The rows of X fall into 3 groups, which share some directions, and each row is roughly a mix of its group's hidden directions, except one row that fits no group.
X:
[[ -7   5   9   0  -6   4   8   2   2  16 -28 -21]
 [-14   5   1 -11  -9  -9  14  -5  12  -9  -7  27]
 [-13  -8 -19  19  -1  11 -12  -7 -13 -10  13  -7]
 [-16  15  15   5 -24   3  -1   2  16  -5  -2 -11]
 [  8  -9 -19 -15 -17 -13  -6  -6 -17   9 -10   3]
 [-21 -20   6   4  -6  -4  13 -11  -1   3  22  -2]
 [ -9 -10 -10   1 -13  -2   6 -25  14   6  18   9]
 [-17 -22  -2  -2   9  20 -10   1  -3 -11  14  10]
 [  7   0   1   6  -5  25  -6  12  -5   3   5  28]
 [  2  16   5  -1 -16   5  -8   0  11  27   7  15]
 [ 16  -1 -25   5   2  -3  21  -7 -14   9   6  -3]
 [ -3 -15 -15   0 -11 -10   0 -18  24  -3  12   7]
 [  8  -9   9  -7  -1  12  12  11  22 -10  -1  22]
 [-13   9  13  -2   9  -4 -11  -5   6  18  -9 -26]
 [  7   5   9  -2   4  16   5 -25 -19  13  10   6]
 [ -4  16  19   5  -3   9 -12  12  18 -15 -10  -7]
 [ -5   8 -20   4   4  17   6   2   0 -21   4  21]
 [  2 -18 -16   5 -19  -8   8  -5   9  -9   9  19]
 [  6  11 -28 -11  -2 -12  12  10 -13  -3   4  -8]
 [  8 -28 -13  -3   0  -7   8   7   1  -1   9  22]
 [ -9   6  -7  11  14   4  11   8   6  -5   6  31]
 [ -2   7  17   1   2 -28   9   0   5  -2  11 -19]
 [ -7  -9 -15  16 -14  -3  -8 -13   7 -23   7   5]
 [ -2   5 -10   4 -14  -4  -7 -11 -20 -15  -2  24]
 [  6   4  -9   8  -1  -3  14   3  -1 -30  14  15]
 [ -2  -4  16  12  -1  24 -16  12  -6 -17   5  -4]
 [  9   1 -12  17   3  18  18  -3   6  -1  18 -14]
 [  9  10   4 -18   4   6   1  -5 -12  31  -4   4]
 [  9   5 -17  13   7  10  -8  -8 -26  -4   3 -13]
 [ 15   2 -26  -6  -9   1   1 -16   1  17   2  13]
 [ -4 -18  -9   2  -6 -17  -3  16 -14  12   4  19]
 [ -8   4  15   2  16 -21   6  -5   3 -22  12  -6]
 [  2 -14 -22  -3   2 -11   9 -19  12   7  12  12]
 [  7  27  14   5   4   9  -6   7  -4  -9 -16 -13]
 [ -8 -12 -19   4 -12  -9  -1 -22  13  -4  12  10]
 [  7  -4  17  25 -14  -7  -3  10 -12 -12   7 -10]
 [ -6  -8  16   7 -13  20   1  -8  -5   9 -17  18]
 [ 17  12   8  -7  15  -6   6  10  10  23  -7 -12]
 [  7  -5   5  -9 -10 -23  19  14  12  13   6  -9]
 [-16   7  -5   4   0  -1 -13 -13 -20 -11   5  22]
 [  8   5 -19  10  -9 -19   2   0 -24   9  -7  -7]
 [  1  19  18 -15  -2   9 -10  -6  17  14  -9   5]
 [  1   2 -11  11   0  -8  -4 -11  26 -14   5 -20]
 [  9   7  13 -17  18  17  -3  -2  19   7  -1 -10]
 [-11  -1  -9  -3   6 -30   3 -17 -14  -3  -7  -2]
 [  4 -20 -13  -4  -4   9   9   2  27  -1 -14   2]
 [ -4  -6   5  -8   7  -9  14  14   0   2  -3  32]
 [-12  22  15   1   6  -4  -8 -10  22   7   2 -11]
 [ 12  20   1  -5   7  -2  17 -10  25   9  -2   0]
 [-19  -1  -2   5  24   2  19   9  15   6   5   4]
 [ 17  -2 -17  10 -12   6 -18   4  -6  -2   6  22]
 [  4 -11  -7  13   3  19 -17  20   1 -16   4  -6]
 [  1  -2  18  13  12   8  23   8  -5 -11  11 -12]
 [ -1 -12 -13 -11  -5   1 -19 -19  -2  15   5  17]
 [-10  17  17  -4   1   7 -19   8 -10   5 -13 -17]
 [-18   0  -5 -20  27  -3  10   5   4  -8  -9  -2]
 [  9  11 -26  10  12  13   7   3   7   1   2  18]
 [ 10 -21 -18   7 -11   2   4   5 -19  -5   7  15]
 [-19   4  -1   2  14  16 -21 -19  -1  -4   0   7]
 [ -5  11  21   7  -1 -11  -7   3  15  15  19 -10]
 [ -5  13 -13  -8  -5 -19   2 -11 -25   3   5 -11]
 [ -1   3   7   9   5  20  -8  12  15  -2  14  23]
 [  8 -20  -8 -22   5 -18   6   9   9  12   5  -2]
 [ 12  -1 -20  15  -4  -6  -2   8 -13 -24  -9   1]
 [ -7 -16  12 -20  -2   7   1  -9 -20 -18  -3   6]
 [ 20   2  11  -6  -5   9  -1  -6   0  -4  -4  31]
 [ -8  10  31   1   9 -13   2   9   3   7  15  -1]
 [ -3 -21  -3 -14  11   7  -6  -5   1  23  14  10]
 [-16   3   3   4  27   7  15   6  17   6   6  -9]
 [ 12  -1 -25   9 -11  10   9   5  10 -18   3  12]
 [  7   8  16   1  -3 -16  22  22   5   2   3 -10]
 [  7  21  -9  15 -17  -1   6  -6  22  -8  -4   4]
 [ 17  10   2  -2   2 -17  10  22 -10  -5  17  -6]
 [ -4 -17 -12 -15  -7  -8   1  12  12  23   5   8]
 [ -4  15   0   4  23   3   3  16  12 -22   8  -5]
 [  3  -5 -11 -29  17  10  -3  -4   0  13  -5  10]
 [ -4   2  12  -2  21  10  -7   6  21  15   8 -13]
 [ 24  16   5  -9  13  12  -1  -9 -17  -5  -8  -3]
 [ 14  -4   1 -18  15   6  20  13  11   8  -9  11]
 [ -4  -4   2  -2  12 -18  -1 -19 -15 -23  -2 -10]
 [-22  10 -12  -3  19   5 -13 -14  12  -6   1  -9]
 [ -8   7 -11  19  -2   2  -2  -5  13   4   6 -29]
 [ 10  -8   2  -9 -14   0  11   8 -22  17 -18   1]
 [ 10   0 -12  15  -2   8 -19  -4  24  -7  13  -6]
 [ -5   8  -1   9  -5   2  17 -32   0   3  14  -6]
 [  7   5 -19  17  -5   4  21  -6 -13  -1   8 -17]
 [ 10  -7 -17  13  -5   1  16  18  20   5   1   7]
 [-12   8   1   2  10  11  18  10   6 -20   3  22]
 [ 30  -1 -16   9   0   0   1  17  -7  11  -1   9]
 [ 12  21  22   2   4  17  -8   9  -1 -10 -12  -2]
 [  3  16   7   1   3   6  20   0  29  -7  -6   0]
 [  1 -13 -29 -10   4   8  -7  -3  20   2  -5  -1]
 [ 12   8 -16   1 -28  -3   2 -11   4   0  -6  17]
 [ -4  10  -3  -1  17 -15 -16  -9  -3 -13  18 -15]
 [ 10 -21 -15   2  -5  11   5  -1  22 -11 -12   5]
 [ 23  11   9   2  -2   8   0   8   5 -18 -14  19]
 [  2  23   9  10  10  -1  -4   2  -3 -20 -15 -17]
 [  5 -17   1 -23 -10  -9 -15  -2 -16  12  -6  -6]
 [-15   0  -5  -3  -9   1 -25 -10 -23   8  -4  -7]
 [-12  11  10   0  -1  17   2   0 -26   6 -13  14]
 [-10   5   4  12   0  -2   4 -21  -2 -21 -17 -15]
 [ -5  30   2   4  -2  -3 -17 -19   2  -3   0  11]
 [ 17   4  25  -5 -11   3  14  -1   3 -18 -10  -8]
 [ -2   2  -1  16  -6  18  -3  -5  22  -2 -20 -13]
 [  1  26  15   3  13  13  -2  -4  -1   2  -5 -22]
 [ -2 -11 -22  16 -20   2  -7   2  -2 -10   7  17]
 [ 26  -8  -9   0 -17  -9   3  16   7  13  -6  -1]
 [  1  -4  -8  15 -12  11  -6  -9  22 -20  10   6]
 [-18   9  26  -4   2 -22   9  -2  -4   2  -5  -6]
 [ 22  -6  -8  -2 -18 -11  -2   8 -12  13  18   6]
 [ -4  13   3  -4 -20  -1   6 -23  21   8   3   8]
 [  0   2 -20  -5  -1 -13  -9 -11  -6  -6  27  10]
 [ -7 -28 -16 -11 -18   7  -2  -4   4  -5   1  -9]
 [ -8 -13   5 -21 -13   2 -20 -16  -8  -3  -1 -11]
 [-12  -2   8  -5   9  11 -14  -7  17   7   8 -25]
 [ 10 -10  19  -5   3 -21   7   0 -17  -3 -10 -16]
 [-23 -12 -11  11 -11  -7  -1 -15   5  -6  15 -11]
 [ 21   1  18  14  -4  -9  -3  14   5  -6  21  -2]
 [ 10  19  -9  12 -18  14  14 -12   9   4   6  -7]
 [-10  10  15   1   5   1 -11 -11 -30  -1   6  10]
 [-22  -8   0 -13  23   2   0 -13   1 -13  -6  10]
 [ -4  19  13 -12  -8  -2   5  -5 -12  25  -8  -8]
 [ 12 -10 -18   5  -1  -7   3  -1  26 -17   3 -10]
 [ 18 -10  15 -19  -4  13  12   5  15  -8  -8  -4]
 [-14 -25  -8  -3  -5  18  -3  -4   5 -11   8 -15]
 [  4  -1 -13  -9  -1   5 -19  -4  -6   2   3  32]
 [ -6  12  15  14   8  -4  -1   2  25 -12  16  -6]
 [ 25  -1   1 -12   9  13 -17   0  -9  12  -1 -13]
 [ 17 -19 -11   5  16   4   1  16   1 -15   3  13]
 [ 19  14   4  16   6  16   6  -1 -13 -19  -3  -4]]

Here is one row of each group, with its name. Which group are the others in?
[ 0 14  2  5 -1 -7 -8  7  5  3 35 10]
H
[  5 -20   4 -16 -24 -10   6   8  12   0  -8   7]
J
[ -8 -20  -6 -16 -10  -4  -5  -3   0  24   9  14]
E

[  5  21 -19  -4 -10   1 -20 -12   4   7 -14  -4]
E
[  6   3 -19 -10  10  -3 -19  -2 -22  -1  16   2]
H
[ -1  20 -15  -8  -3  -7  -6   7   3  18 -15 -19]
E
[  6  29  19  10  -8 -12  -9  -6   6  -2  -2   7]
J
[ 11   9   5  11  -5 -23  15   7 -17   5  -9 -11]
J
[ 11  -1  12 -17  15  13  23   0  -2 -10 -10  -7]
J
[  6  16  -9   5   9   7  -9   7 -22 -16  15   9]
H
[  1 -15   8 -11   0 -16 -11  -7  -1  14  23  13]
H
[ -1   4  -3 -14  15 -22  18  15   4 -10  10  -8]
H
[  4  17 -18   5  -9   8 -19 -22  -5  -4   0  -8]
J
[-10  -3  11   6 -13   0   0 -19 -29  -6   4   5]
E
